Each path is a new rotation, seen through one point. The rows after it are directions, each followed by how far the rotation turns it, in deg/step (0 if it stays put).
Each turn is a multiple of 5 degrees from 10 to 175, or 0.
Each row of a path follows its step; steps can be skipped.
Path 1:
step 0: [ 15 -22   2  10  -8  19  -9   1  -3  -9 -11 -22 -11   5  -1   8  -1  17
  13  -9  -7   1  11   4   1   7  -6  -1  -3  12  -9   6 -12   5  11 -11
  -8  -3]
step 1: [  7   6  -5  10  16   7 -21   8 -15  -4 -14   4   0  -1 -10  -7  -6  -7
   5 -12   6   0  -9  -8 -10  23   1 -18   4  15   5  16  -3 -13  -4   2
   4  -2]
step 2: [ -8  -7  -5  -4  10   8  -8   6   8   0 -30   2   8   2  21  -5   0  -6
  -4  -3   8  20   1   6   2  -1  18  -7   3  -2 -14  10 -10  14 -10  -9
   1 -12]
step 4: [  3  -2  18 -15  -5  -5  -3   0   4   0 -12   5   3   0  11  -7   2 -18
   3   2  22 -24  -5  -3  18   4   7  -8  -7 -11   7   0  24  -1  -2   2
  -5 -12]
step 6: [  9   9   0  11 -17  -3 -11  10  -7   8 -12   0   0  -7  -4  -4   3  10
  -7  -6   2 -12  22   3  -1  16  -6  -5 -27   0   9  -8   9 -12   9  -4
   6  18]
step 7: [ -9  -9  -6  17  -3 -12 -11 -22 -15  -3 -14  12 -10 -11   7   8 -16   0
   8   7  -9  -2  16   0   7  13  11  -8   4  -8   5   9  -4   2   7 -19
   3  -4]
step 8: [  3  -1 -17   8   7   2  10  13  -8  -5  -6   8  -8 -28   0  -2   8   6
  15  -1 -14   4   1  13 -11   0  -6 -16 -14 -10 -13   7 -11  -4 -11   2
  11  -9]
step 9: [ 14  -6 -13  -2   0   4  13  -3  -9   2 -12  -3   1   9  10  10  -6   0
  22   3  17  -1  -3 -14   4   2  10   1 -15  -4 -10  20   4   9   6  14
  22   4]
step 10: [ -3   1  12   5   5  -4  -9   1   5  -3  -6 -17   3  -3 -14  -8  11 -12
  22  -1  -5 -16  -6  -8  10 -21   5  -7  15  -2 -12  19  -3   4  -5  -4
  17  -6]
step 11: [ 10   5  13  -6   0   4   0  15 -11 -12 -27 -18  15  -2  -7   1  12   8
   3   1   9   3  -7   4  15  -8 -13  10 -15   9  -5   4   1   1   9  -4
 -13  -7]
step 12: [  3  13  -1  16  28   0 -13  -8   5   2 -17  -1  -6  15   1 -14  -5   7
   5 -12   7 -11   6  -1   7  -1  -4  -4   5  13  11   0   9   4  24  -7
  -7   0]
[ 3  4 12 -5 -3  4  1  0  0  3  0  0 -1 -1  0 -2  0 -1  1  3 -1 -3  1  0
  6 -1 -6  0  4  3 -2 -2 -4 -1  9  0  1  3]
60
[ 1  0 -1  0 -1  5  7  2  1  0  0  3  2  0 -2 -3  0  1 -3 -1 -5  5  2 -4
 -1 11  4 -2  4 -4 -2  4 -3 -2  3  1  7 -8]
55
[-4 -4  0  0  7 -3  1 -8 -4 -4  0  2  4  0  1 -1 -5  6  3 -2 -4 -2  1 -6
 -5 -2 -4  4  7  4  1  2  0  1  3  2  1  2]
160
[ 0  0  0 -5 -3 -5 -3  3  4 -2 -6 -1 -1  0  7 -1 -4  0 -6 -5 -2  0 -1  2
  0  1  1  0  7  4 -1 -8  7 -5  0  4  1 -3]
35
[-1  2  1  2 -4  5 -4  0  0 -1  3 -1  4  1  7  0  3  9 -1  2 -5  3  0  2
 -2 -4 -8  1 -7  2 -4  2  0 -1 -2  2  1 -8]
130
[-3 -2  3  2 -1 -3 -6 -3 -1  3 -1  7  3 -7 -4  1  3 -1  4  4  2  3 -6 -1
  6  4 -2  2  4  2 -1 -2  0 -1 -6  1 -2 -6]
120
Path 2:
step 0: [  2  12   5   7  -6 -21   5   7   3  10 -12  23  18 -13  -6  -9  -1  13
  13  -9  -2   9  -2 -13   3  26  11 -17   3   2  -6 -21  -6   5   4   3
 -13  -4]
step 2: [ 15   7   6  17   0  -4  12  13  -4  13  -4   4  -4   5 -16 -20   2 -10
   2  10 -26  -8   1 -28 -14  -8  10 -16  -8  12 -14 -13  -1  -3   5   7
   6   4]
step 3: [  8   8   1   6 -13 -16  -2  18  -1  -5 -26  17 -11  14   0  -2  -4  -8
   8  25   5   2 -14  -4   4  13   2  -6 -13  -9  -3 -16  17   7   8  -3
 -18   9]
step 4: [-10  -9  -5   7  11 -15  -4  16 -13   2 -24  18   4 -14  -3 -18 -11   7
  19  15  -3   8   7 -22  -5   0 -14  -7   6  16   8   2  -4 -14   6  -2
  -4   3]
step 5: [ -6  11  -5   2  -4  -8  -2  20 -19 -12 -17   2  -7  -4 -12 -14  13 -13
  -6  10  -6 -21  13  -5  11 -20   9  -1  16   4  -3 -16  12   3  16  10
  -7   1]
step 6: [  6  18   2  -2  16  -6  15  19  -3   3  -4  14  11  -5  -8 -15 -11   2
  10   5  -1  18  -5 -21  11  -7  13  -8  -7 -18   0  -8   2  16  25   4
   0   2]
step 7: [  1   8 -17  -4 -10 -13  -3  28  -3  -4 -11   9   2  -4   4 -15   8   6
  -4   8  -2  -1  17  -4   8  28   2   2   6  -4   3   4  -5  -6  22 -18
  -2  22]
step 8: [  8  21  -1  11  15  -8   6  14 -19  11 -14   2   4  -5 -13 -19   9  -1
  -4 -13  13 -20  16 -26  -3  -1  -5 -17  -9   4   8  -2  -4  -2  -3  -5
   2   0]
step 10: [ -9   2  -5   2   2   0  11   5 -18  21  -4  12 -10  -9 -24  -9   1   3
  16  12   3  18   8 -12  -6  17   5 -10 -11 -10   1  -7   0 -19  15 -11
 -14   9]
step 11: [ 16   8 -16   1   2  -3   9  14 -10  -8 -15  11 -25  10  -8 -12  -1 -16
  -2   5 -24 -17  10  -8 -12   5  -7 -18   9   6  -9  -7  -2 -14   5   1
   2  14]
step 12: [ 13   4   0  15   7 -14   0   2 -12   4 -25  -3   1  20 -11 -21  -6 -13
   6   9  13   9  -5 -12   3  -3  -2 -14 -17  -6   1  -4  16   4  15  19
 -12   4]
[-1 -2  2  1 -1  4 -1  1 -7  0 -6  2 -3  0 -2  3  7 -1 -2 -4 -4  1  2 -6
 -3  0 -2  6  7 -1  0  7 -1 -5 -2 -3  5  1]
115
[-2  0 -3 -1  1  5 -1  5 10  3 -3 -2  8  4  0  1 -4 -3  2  0 -4  2  2 -2
  2 -3 -5  0  1  1  0  4 -4 -4 -1  7  1  7]
145
[-3  0  1 -3  4 -5 -4  1  6  1 -2  6  1  3 -4  1  5  2  6  3  1  8  1  5
 -6  5  1  4  1 -3  3  4  0  4  2 -1 -1 -2]
115
[-3 -5 -2  0  3  1  1  1  1  1 -1  3 -4 -4 -1  3  0 11 -2  5 -1 -4  4  4
  4  3  0 -2 -3  4  5  2 -1 -8  3 -1  3  2]
115
[-1 -1  5 -1  0  0 -7  5 -5 -7  2  5  0 -2  5 -4 -2 -3 -3  6 -1  4 -1  2
  2 -9 -3  2 -1  2  4  2  0  2  4  2  3 -1]
40
Path 3:
step 0: [ -9   7  -1   7 -14   7  -7  -8   1   0  -9  -8  13  11   2   1   9  -2
  10 -24  19   3  -8  -3   5 -13   7  15 -20  17  -8  -3  -6 -19  -5   3
   0   2]
step 1: [-15   9   4  -5 -20   8   0   5  -7  -3 -11  -6   3  -9  16  -5   7   0
  -6 -10   2  17 -13   0  15 -13   1   1  -8  12  -9 -14  -4 -13  10  -1
 -18 -14]
step 2: [-26  13   4   5 -17  -8   4  -5  -1  -7   6  -5   9   5   9  -3   1  20
   0   3   2   9 -18   9   7 -15  -6 -11 -14  11  12 -10   3   7  -1   9
 -12   3]
step 5: [ -3   6  -9  -7 -17   7   1   4 -13   6   5   6  -3   6  -7  -3  -5   4
  18  -5   4 -16  -6   4 -12 -12   4   9 -12   9  18  16 -10  14  14  19
  -9  11]
step 6: [ -2  -5 -13 -12 -20  10  10  10   5  16 -12   6 -16   4   7  -5  10  -5
  -1  -2   3   4   1   0 -14  -8  -1  13  12  17   5   3 -18   4  18  14
  -1   6]
step 7: [  0   6  -5  -5 -14   8  -2   3  22   0   1 -11  -5   3  17  -6   3 -10
   1  -7  11  15  -6  -3 -19   0  -6  20  -2  11  19  -2   1  24  -1  10
   0  -1]
step 8: [-12  16   3   5   0  18   6   5   8   8 -13  -4  -2  -8  13 -12  14   7
   3 -14  14   4  -2  -5  -5   3   0  24 -18  -4  -2  10  -7  10  -6  16
   9   6]
step 9: [-11  11   1  -7 -17  23   6  -9  20  -2 -14   3 -10 -16  16 -11   2  13
  -2  -9 -16  14  -9  -4  12   8   4   6  -6   0  -1   3  -7   0   1   1
   7  -4]
step 10: [ -8  23   3  -5  -7  11  10 -17  13  10   7  -2  -2  -6   0  -6  -2  16
  20   1 -13   9 -16  -5  -2  -1  -2  -1 -13  14   9   5  11  -3 -16   6
  -1  -8]
step 11: [-13   8   7 -19   1  15  14  -2   5  23  -8 -13   6  12  -8 -12   4  15
   6   0  -7  -6  -9  -3   2  -8   9  -5  -1  15 -10  -1  -5  -8  -9  11
  10 -12]
step 12: [ -9  -3  -2 -20 -26  11  -4  -2  14   3  -2 -16  13   8 -17  -8  -5  -9
  -5  -9 -11  -4  -8  -1   3 -14  12  -5 -12  12   3   2   0   3  -5  -4
   1 -17]
[ 0 -2 -8 -2  1 -4  3  3  5  0 -4 -4 -4 -6  3  1 -1  1  6 -1  4 -7  1  0
  1 10  0  5  0  2  0 -2  3  4  3 -2  0  4]
35
[-1  1  3 -4  0  0  7  0 -1 -6  3 -2 -7 -2  3  3  2  3  1  2 -1 -4 -3  3
  6 -6 -2  4  4 -6  3  3  3 -3 -6 -1  3  1]
55
[-3  6  9  6 -1 -2  5 -2  1  1 -2 -4 -3  2  2  1  1  3  0 -1 -5  0  0  0
  7  7  2 -5 -4  3 -2 -1  7 -1  3  2 -2 -3]
45
[-2  5 -3 -2  5 -5 -4 -2  2  1 -3  1 -3  8  4 -2  3 -3 -4  6  3 -3 -6 -5
  0 -1 -1 -2  5  6  0  1  4  2 -4  1  4 -1]
90
[ 0  3 -1  4  5 -1  4  3 -6  8 -2  2 -1 -2 -4  2  7  0  3  0  5 -3  2 -3
 -3 -3 -1  4 -5  0 -4  6  0 -7 -3  2 -3  2]
140
[-6  2  2  1 -4 -5  0  5  2  0 -1 -3  2 -6 -1 -1 10 -3 -9 -1  4  4  0  3
 -3 -2 -2  1 -1 -5 -1 -4  2  5  0 -3 -1  2]
60
Path 4:
step 0: [  7   2  -2  -6 -10 -13 -18   6  17  11   7   7  -2 -10  -2   7  19 -14
  -5   7  -3  24  -8  17   0   2  -8  -1 -12  10  19   1  -4  10 -21  19
  -1 -21]
step 1: [-13  12 -16 -10   4 -20   5   5 -17  -4   4   3  -4   6   1 -33   7  -9
  -2 -10  11   1  -7 -19 -11  -1   1 -14 -12   5  13  -2   1  11  21 -11
  -3  10]
step 2: [  4  14  17  -6 -12   9   9  18   6  16 -20  28   6   9  -4  -7 -10   4
  11   8  -5   1   7   5  18  -9 -12   7   9  -5  11   5  -3   7 -11   1
 -21   9]
step 3: [  3   2  14  18  -9  -7  -1 -10 -25  10  -1 -15  18   0  -6  19  13  -5
 -21 -17   1  -6   2  -8   0   1   4 -19  -7   6  -5   2   9   1  -4 -19
 -20   1]
step 4: [  0   2 -25  10  -4  15   2   4   9   6 -15 -16  -1   7  14   5  -4   8
  13   9   4  30  -8  18 -10 -11 -16  -2  13  -8  -7  -2  -4  -6   6 -17
  -5  10]
step 5: [ 23 -23  11  -8  10   3   8  -9 -13   2   2 -19  -8  -6   1  -5   9  -2
  14  13   0   0  14  -3   1  -5   5  14 -35  -2  14  -1   9  -5  -9  -8
  -5   0]
step 8: [ -4   5  -2 -22  -9   0   8   0  -3  13   7   9  14   5  13  11  12  -2
  -2  -8 -10  -9   4  13 -21   0 -24 -13  -1   6   7   0 -12   6 -32  15
   7   1]
step 9: [ -3  25 -20   7  17   0  -4 -12 -15  -4 -22   9 -13  11   0   3   7 -15
  -1 -16   9   9  -7   3   8   9  11  -2 -15   9  15  15   1  14   7 -14
   1  -6]
step 10: [ 13  -1   2  12   4   2  11   8  14  17  -1  16  14  -6  -6 -19   2  -4
   7  21  -2   5 -23  -5 -12 -16  -5  -3   9   1   8   8  23  13 -17  -3
 -10  11]
step 11: [ -4  10  15   9  -9 -15 -17  -6  11  -3   2 -20  -8   1   3 -11  11  -3
  -9  -4 -12   4  27  -5   6  -2  -1 -12  -7   6  12  -1  -8   4  -1 -20
 -31  -2]
step 12: [  2   7  -1  -8  -8 -13  11   7 -23   9 -12 -11  11  18  -7   0   4  23
  -1  15  11  24 -14   6  -4 -12  -7   3   9  -7  -3 -10   0  -8  19  12
 -11   1]
[-2 -8  0 -4  1 -1  4 -1 -2  0  6 -5 -3  0 -2  5 -5  1 -2 -2  3  2  2  3
  3 -2 -5  9  1 -1 -4  3  1  4 -2 -7  3  0]
40
[  0   3   3   5   0   1   3  -5  -1  -3  -1  -2   4 -10  -1  -3   1   2
  -8  -1  -4   2   0   7   1  -1  -7   0   2   4  -1  -5  -6  -1   2   0
   0  -1]
90
[-7  4  2 -6 -2 -4  5  4  3  4 -1 -1  3 -3 -4 -1 -1  3  1  1  1  0  7 -8
  3 -4 -3 -1 -2  2 -3  1  0  0  7  3  0 -6]
70
[ 1  5 -2 -5  2 -2  5 -1  5  0  2 -2  2 -5  5  0 -4 -1  1  6  0 -6  2 -2
  2  3 -1  2 -1 -2  4  1 -4 -7 -6 -2 -6  6]
125
Path 5:
step 0: [ 13  -8  -7   4 -15 -11   8   1   9   5  -2 -14  -5   6  16  -7  -8  -6
  12   7  -4 -16 -18   4  -2   7   3  10 -13  -4   9  -3 -16 -14   3 -30
 -11  -3]
step 1: [ -3 -17  -6  -7   2   2  -4  10  -5 -14   8 -16 -11 -16   7   5 -10  -8
   6 -10   5  -1  -9  -1   9  18 -20  12 -10  21  17  14  -6  10   0 -13
   8   4]
step 2: [ -8 -21  10   1  12   0  10  -2  -2 -32   9   4  10  -6   0   1  15  -9
  -3  10  -2 -14   0   6  11  13   9   4   1  -3   0   6 -16   2   1 -24
 -15  -7]
step 3: [ -2   3   9 -13  -4  20 -15   2  -9 -22 -11   0  -8  14 -12  -9   0   3
   3  -1  12 -13  -4  -9   7  22   1  14  -3   0 -13  22   7  14  -6  -4
 -10  -2]
step 4: [ -5   1  16  -1   2  13  11  15   6 -11  -5  -1  -1   8  13  -3  26 -11
  11 -19  -1  -2   4   2   2  -8   1  15   8   1 -17   6  -2   5  -6   7
 -10 -29]
step 5: [  8  24  -4 -19  11  22   7  -2  14   3  -6 -15  -1  -3   4 -17   9  18
  -1  -2  12   1  -3   2   2  10   4   6 -12 -16   1  10  -8 -11   3   9
  -3 -19]
step 6: [ -8  -6  -4 -21  -6  -7  32   7  23   4   3  -4 -18   4   3 -14 -10   7
  -1 -18 -16   4   0  -2 -14   4   5   6   1  -4  -3   7  -1   5   3  -1
  11 -16]
step 7: [ -6  16 -38 -14  12  -8   1   4   4  -3  10  -8  -2 -16   0   4  -3   3
   2   5 -12  -4  -5  -3   7   9   5   2  11   7 -14   7  -4 -12  14 -10
  11 -18]
step 8: [ -9  13 -10   9   5  -9  18  -1   5 -28  -3  14 -18   3  -2  -8  -9  -9
   5  10   4  17  -7 -18  -7   5   2 -12   1  -1  -6   9 -10   6   6 -17
  14   2]
step 9: [ -2  17 -10  -2 -10   3 -14  -2  -8 -10   4  18 -17  -1  -2  13  -2  -9
  15  -1 -14  -7 -11 -10  -6 -10 -15  13  -1 -15  -8  -1  -4  -8   8 -26
 -14  -6]
step 11: [  2   3  14  -1  -2   0   3   0  -2 -19  17  -1  -8 -24   9 -13  -2   2
  16 -21  -9  -9  -4   9   7   8 -14   7 -13 -10  22   0  -8  -9  -5  -4
 -15   5]
[ 0  1 -1  2  0  8 -4 -3  0 -3  1  7 -2  4 -5  0  6 -5  4  2  2 -2  1 -8
  1 -6  7  4  4  0  1  0  2  0 -2 -1  5  1]
65
[-3 -1  6  1  1 -2 -4 -1 -6 -5 -1 -1  2  0  1  1  5 -4  2  0 -3 -1 -5  4
 -3  3 -3  5 -8  3  1 -2 -1 -1  4 -5  2  9]
40
[ 5 -4  6  1  0  0 -2  3  1  1  0 -1 -5  2  3  7 -4  0  1  6  5 -5  6  0
  3  5  3  4  0  6  4 -5 -6 -1 -4  1 -2  0]
25
Path 6:
step 0: [ 20  17  -7  -6 -15   5   5   9   3  10   0   8   5   1  -5   8 -20  39
  -1   8  -1  -7 -21   1   1  10 -12  11  -8  -7   6  20   7  -1   2   9
   0   2]
step 1: [  4  -7 -25   9   5  -4  -1   0 -10  11  10   6   0  -6   1  13  -2   1
  -6 -17   8   1  -7  19  -8 -16   1   9   0  -2  20 -11  -3  -7  22 -36
   4  -8]
step 2: [  0  18  -9   7   0   3  -1  14  12   3   4 -17   3 -12 -17  -5   6  -6
  17 -10   1 -12  -9  28 -10  13   1   1  -9   5  23   6   9  11  -8  18
  -1  20]
step 3: [ -2  -2 -16   5   3  11 -20  13   6 -14  35  -6  -3  23  17  -5   9  18
  -6  -9   5  -6 -11  -6   1 -12   1  24   7   2  -1  -8  -7   0   0   3
  -1   0]
step 4: [ -1   2 -23  14   6   9 -18   8   8  18 -34  14   1   6 -11  -3  14   4
  14   1 -11  10  -2  -1  11  -3  -9   4  -2  -9  17 -21  -4  -2  -5   8
   6   7]
step 6: [ 17 -17 -22  -7   9  -9   2   9   0   7  -7   5   5  20  12  10   4  18
  -1 -10  19  13   4  17  -1   2  -7  -8 -11  -3  17  12   2 -12  -5 -19
   9  17]
step 7: [ -8   4   7   1   8  -3 -17   6  -3 -22   5   1   8 -13  -9   7  -7  -2
   5   0 -17 -13 -32  24  -5 -10  -3  -5 -20   0  22 -12   9  -1 -10  -5
   8   4]
step 8: [ 15  19 -16   7  16  13  -6  18  -5  -4  16  -5 -11  -2  13  21   1   1
  -9 -26   8  -1   5  -3   0   4 -18  12   4  -2  -6  -6   9  -4 -14  10
 -12  17]
step 9: [  7  -9 -22  12   3  -1 -14   6   1   9   2  15   2  -7  11   3   3  15
   8  22  -6 -14  -8  -2  13   2   5   6   0   8  19 -14  16 -15   9  22
  21  -7]
step 10: [ -5   0 -11   5 -10   2 -12  23  -8  23  -6  -5 -16  12  -9  -2 -17  -3
 -11  -7  -8  -4  -2  23 -13   5 -26   7 -13   7 -12 -17  -9   3  11  -1
  -6  -5]
step 11: [  1  -8 -17   0  -2   5  14  -7   6  15  19 -10  -1   9   6  -2  -4  19
  18  -3   1 -12   0 -11   4   1 -24 -15 -12  10  31   8   0   4  -2  -6
   7  20]
[ 3 -1  3 -4 -2 -2 -5  0  0  7 -2 -4 -1  0  1 -2 -4  2 -4  7  0  4 -4 -3
  3  4 -6 -5  5  0  5  2 -5  2  3 -7 -2  2]
65
[ 0  9  2 -1 -4  0  2  3 -1 -5  7  2 -4  8  1  2 -4  3 -1  0 -2  2  5  2
  6  5 -2  2 -3 -2 -1  1 -1  4  1 -1 -6 -1]
140
[ 4  7  3  2  8 -4 -2  2 -6  1  4 -3 -1 -5 -1  0  0  3  1  1  4 -4  0  7
  2  0  7 -2  7 -4 -1 -3  0  2 -1 -2  1  3]
60
[ 8 -4  3  0  2 -5 -2  5  2  1  4 -1  2  7  1  0 -2  2  1  0  5  3 -1 -7
  1 -3  5  2 -2 -1  0  7  5  0  5  5  5  1]
125
[ 1 -3  4  6  0  1 -4 -4  1  3  0  6 -9  0  2 -7  1  4 -4 -1 -2 -1  5  1
  0  0  0  3 -1  4  0 -1 -5  7 -2  4  5  4]
60
